Each named move below is a turn or a mirror, shown by a few rows before and after it. Which moves, in which order, take the first row of each later pair to the second? The first pair is answered.
U:
-7, 7, 23, 3, 23, 21, 11, -15, 20, 6, 4, -11, 12, -14, -38, -24, -4, -12, 9, 16 => -3, 1, 20, 1, 20, 6, 11, -7, 22, 26, 1, -12, 15, -18, -42, -13, 3, -17, -1, -1
-7, 0, -13, 2, -12, 8, -12, 43, -3, 4, 13, 14, -25, -21, 1, 3, 6, 27, 10, 23 => -8, 1, -17, -2, -8, 7, -15, 42, -1, 6, 8, 17, -20, -20, -3, 10, 9, 24, 9, 20
5, 16, -23, 10, -3, 20, -15, -5, -4, -10, 5, -5, 15, 4, 0, -3, -22, -4, -1, 10 => 7, 5, -14, 12, -7, -5, -18, 4, 1, 5, -3, 3, 23, -9, -4, 9, -16, -11, -17, -8
Z:
5, 3, 27, -11, 24, -17, 11, -8, -11, 23, -10, 1, 21, 0, -11, 1, 15, -16, -27, -30 => 6, -5, 12, -5, -4, -13, 3, -5, -17, 8, -7, 16, 16, 9, 19, 4, 10, -5, -24, -50
-38, -9, 19, -3, 36, 30, 7, -14, -4, -11, -2, -29, 4, -4, 0, -23, -2, 2, 23, 16 => -25, -16, 2, -3, 7, 37, -2, -10, -9, -24, -3, -7, 4, 10, 30, -23, -11, 17, 29, -9
2, 2, 7, 8, -4, 0, 3, 1, 4, 2, 1, -3, -13, -8, -17, 6, 1, 11, 2, 29 => 7, -6, -8, 11, -19, -2, 0, 6, -1, -5, -2, 9, -16, -1, 9, 9, -9, 24, 7, 19
3, 12, 0, -5, -4, -9, -10, 16, 12, 5, 11, -5, 0, -16, -3, 7, 10, -27, -8, -28 => 1, 10, -4, -8, -5, -10, -14, 16, 8, 1, 5, -2, -2, -13, 2, 9, 8, -22, -11, -30
L:
16, 4, -10, -4, -39, -23, 3, -15, -15, -39, 14, 4, -18, 14, 6, 10, -13, -17, -10, 3 => 7, 7, 6, -5, -9, -48, 3, 8, -1, 4, 4, -3, -16, -19, -38, 22, 10, -23, -20, 15
-1, -3, 4, 6, -4, -8, 6, 2, -14, 17, 7, 4, -2, -15, -21, 4, 4, -8, -3, 19 => 7, -7, -12, 6, -16, 11, -4, 9, -8, 9, 15, 18, -6, -4, 3, 3, -2, 10, 6, 10
24, 35, 10, -3, 15, 5, -1, -22, -11, 19, 9, -24, 5, -8, -19, -7, -15, -28, -5, -15 => 8, 15, 0, -5, 19, 17, -20, 26, -2, 36, 4, -1, -9, -25, -5, 2, 7, 7, -2, -36
16, 2, 12, 2, -13, -53, 19, -1, -5, 23, -7, -6, 5, -16, -37, 16, 7, -36, -28, 15 => 16, -17, -11, 2, -31, -27, -12, 47, -15, 16, -10, 37, -7, -16, 15, 21, 16, 10, -14, -11

(2 to 3 moves a pair)
3, -21, -10, 36, -8, -23, -11, -29, 18, 6, -2, 4, -3, 16, 8, 1, -16, 14, -49, -15 => -4, -19, 8, 33, 12, -23, -8, -12, 24, 22, -3, -1, -5, 2, -18, 7, -3, 14, -53, 2 | L then L then Z
-3, 10, 15, -7, 17, -25, 10, -18, 1, 6, -4, -18, 17, -2, -34, -1, 3, -27, -5, 6 => 1, -13, -7, 2, 3, -21, -8, 34, 4, 15, -13, 18, 1, -12, -4, 12, 15, 5, -10, -30 | Z then L then L
3, 4, 18, 4, 26, -8, -5, 1, 26, 40, -12, 8, 9, -20, -28, -7, -1, -24, 11, -21 => 7, -3, 9, 6, 7, -18, -5, 2, 23, 44, -17, 11, 15, -14, -15, 0, -3, -25, 7, -38 | Z then L then L
4, -6, -6, 10, -7, 6, -9, 15, -9, -32, -15, 27, 5, -13, 33, 11, 18, 31, 11, 18 => -1, -2, 4, 10, 2, 12, -8, 6, -11, -37, -13, 17, 4, -11, 20, 0, 14, 32, 12, 38 | Z then L
3, -2, 11, 0, 2, -41, 15, -19, -1, 10, -2, -29, 4, -12, -40, 14, 0, -28, -18, 13 => -9, -15, 3, -1, 0, -18, -14, 42, 8, 26, -3, 8, -13, -29, -18, 17, 21, 16, -6, 5 | L then Z
-2, -6, -5, 11, -12, 23, -21, 29, 2, -6, 2, 19, -15, -9, 20, 6, 5, 35, 12, 11 => 15, -11, -19, 19, -30, 5, -21, 7, -3, -13, 3, 20, -5, -4, 26, 13, -1, 27, 2, -8 | L then L then Z
4, -9, 0, 3, -38, -26, 14, -20, -5, -23, 7, -13, 22, 17, 26, 11, -20, -22, -3, -45 => -6, -25, -7, 1, -16, -29, -12, 36, 9, 3, 3, 7, 11, -5, 21, 26, 8, 9, -4, -48 | L then L
-19, 25, 13, -9, 29, 24, 22, -47, 5, -11, -6, -30, 11, 25, -32, -33, -10, -27, 8, 24 => 5, 6, -17, 4, -16, 8, -3, -49, -8, -26, -8, -3, 16, 39, 27, -16, -19, -27, -3, -49 | U then L then L
8, 3, 15, -1, 13, -36, 5, 58, 19, 53, 19, 15, -2, -36, -11, -1, 38, 22, 28, -8 => 34, -4, -8, 8, -45, -31, 3, 20, 0, 4, 19, 30, 8, 8, 53, -13, 10, 17, 30, -55 | L then U
-4, -10, -15, 1, 14, -4, -16, 32, 8, 21, 16, -8, -15, -45, 3, 3, 19, 10, 8, 25 => 22, -4, -20, 9, -25, -26, -7, -26, -7, -10, 21, -19, 5, -16, 23, 4, -7, -27, -4, -16 | L then U then L
-8, -5, 11, -16, 29, 3, -5, 19, 18, 23, -13, 15, 4, 4, 4, -2, 13, -3, 7, -37 => -2, 9, 3, -18, 13, 31, 3, -11, 5, -17, 0, 9, 6, 24, 24, -19, -6, -4, 24, -10 | U then L then Z
16, -21, -23, 6, -40, -22, -15, 25, -15, 9, -5, 24, 6, -15, 26, 20, 12, 3, -18, -28 => 9, -13, 4, 1, -18, -48, -2, 11, -11, 30, -8, -3, 6, -29, -23, 22, 17, -23, -30, -10 | L then L
-17, 7, 0, -13, 23, 32, 3, 4, 6, 2, -11, -1, 10, 23, 5, -29, 6, 18, 19, 10 => -12, 11, 4, -11, 25, 9, 12, -18, 7, 9, -7, -18, 12, 18, -16, -31, 0, -6, 7, 12 | L then Z then L
18, 13, 2, 10, -17, -40, 4, -36, -17, 26, -6, 2, 12, 8, 31, -10, -35, -48, -20, -46 => 11, -2, 3, 5, -2, -48, -12, 9, -2, 56, -11, 16, 12, -17, 22, 9, -12, -26, -26, -57 | L then Z
-10, -4, -13, -10, 3, 22, -16, 29, 0, -6, -18, 19, -1, 5, 23, 3, 2, 23, 10, -26 => 0, -8, -2, -6, 12, -22, -9, 8, 12, 20, -22, -1, 11, -6, -5, 15, 11, -11, -11, -44 | L then U then L
2, 16, 7, -7, 9, 10, 11, -16, -5, -20, 7, -16, -4, -3, -21, -15, -10, 0, 17, 53 => 6, 14, 12, -5, 15, -14, 14, -18, -3, -4, 2, -25, -4, -10, -35, -2, -1, -21, 1, 51 | Z then L
-11, 0, 7, -3, 21, -16, 7, 9, 13, 17, -4, -8, -3, -19, -26, -10, 20, -7, -3, 14 => -9, -11, -9, 1, 6, 4, -4, 33, 9, 7, -8, 17, -5, -17, 4, -1, 19, 18, 4, -3 | U then L then U
13, 21, -4, 7, -16, -14, -25, 23, -7, 27, 10, 6, -14, -28, -27, 3, 20, 17, -4, 14 => 23, 14, -19, 14, -47, -11, -28, 8, -15, 6, 10, 14, -11, -8, 4, 1, 13, 17, -1, -12 | L then U
15, -5, -4, 22, -14, -24, 31, -27, 3, -4, 0, -11, 17, -14, -27, -7, -12, -33, -25, -11 => 15, -21, -25, 27, -32, -7, 7, 13, 3, -8, -11, 27, 6, -16, 8, -5, -6, 4, -14, -35 | Z then L then L
-11, -7, -10, -25, -14, 24, -20, 45, 9, -1, -10, 35, -3, -6, 36, -1, 21, 31, 6, -33 => -9, 34, 20, -30, 7, 15, 26, -46, 3, -22, -2, -25, 12, 16, -10, -25, -3, -35, 6, 16 | Z then L then L
6, 10, 9, 12, -2, 7, 12, -31, 7, -26, 4, -38, -3, -16, -26, 0, -8, -16, -6, 26 => 8, -22, -14, 17, -27, -4, -18, 22, 12, -10, -3, 2, -4, -30, 14, 23, 1, 7, -11, -33 | L then L then U
25, 7, 1, 28, -30, -28, -1, -36, -6, 1, 8, -24, 14, -9, -1, -9, -12, -27, -1, -9 => 5, 7, 10, 14, 13, -15, 1, 9, 11, 35, 12, -28, 8, -38, -36, -9, 14, -12, 4, 21 | L then L then Z
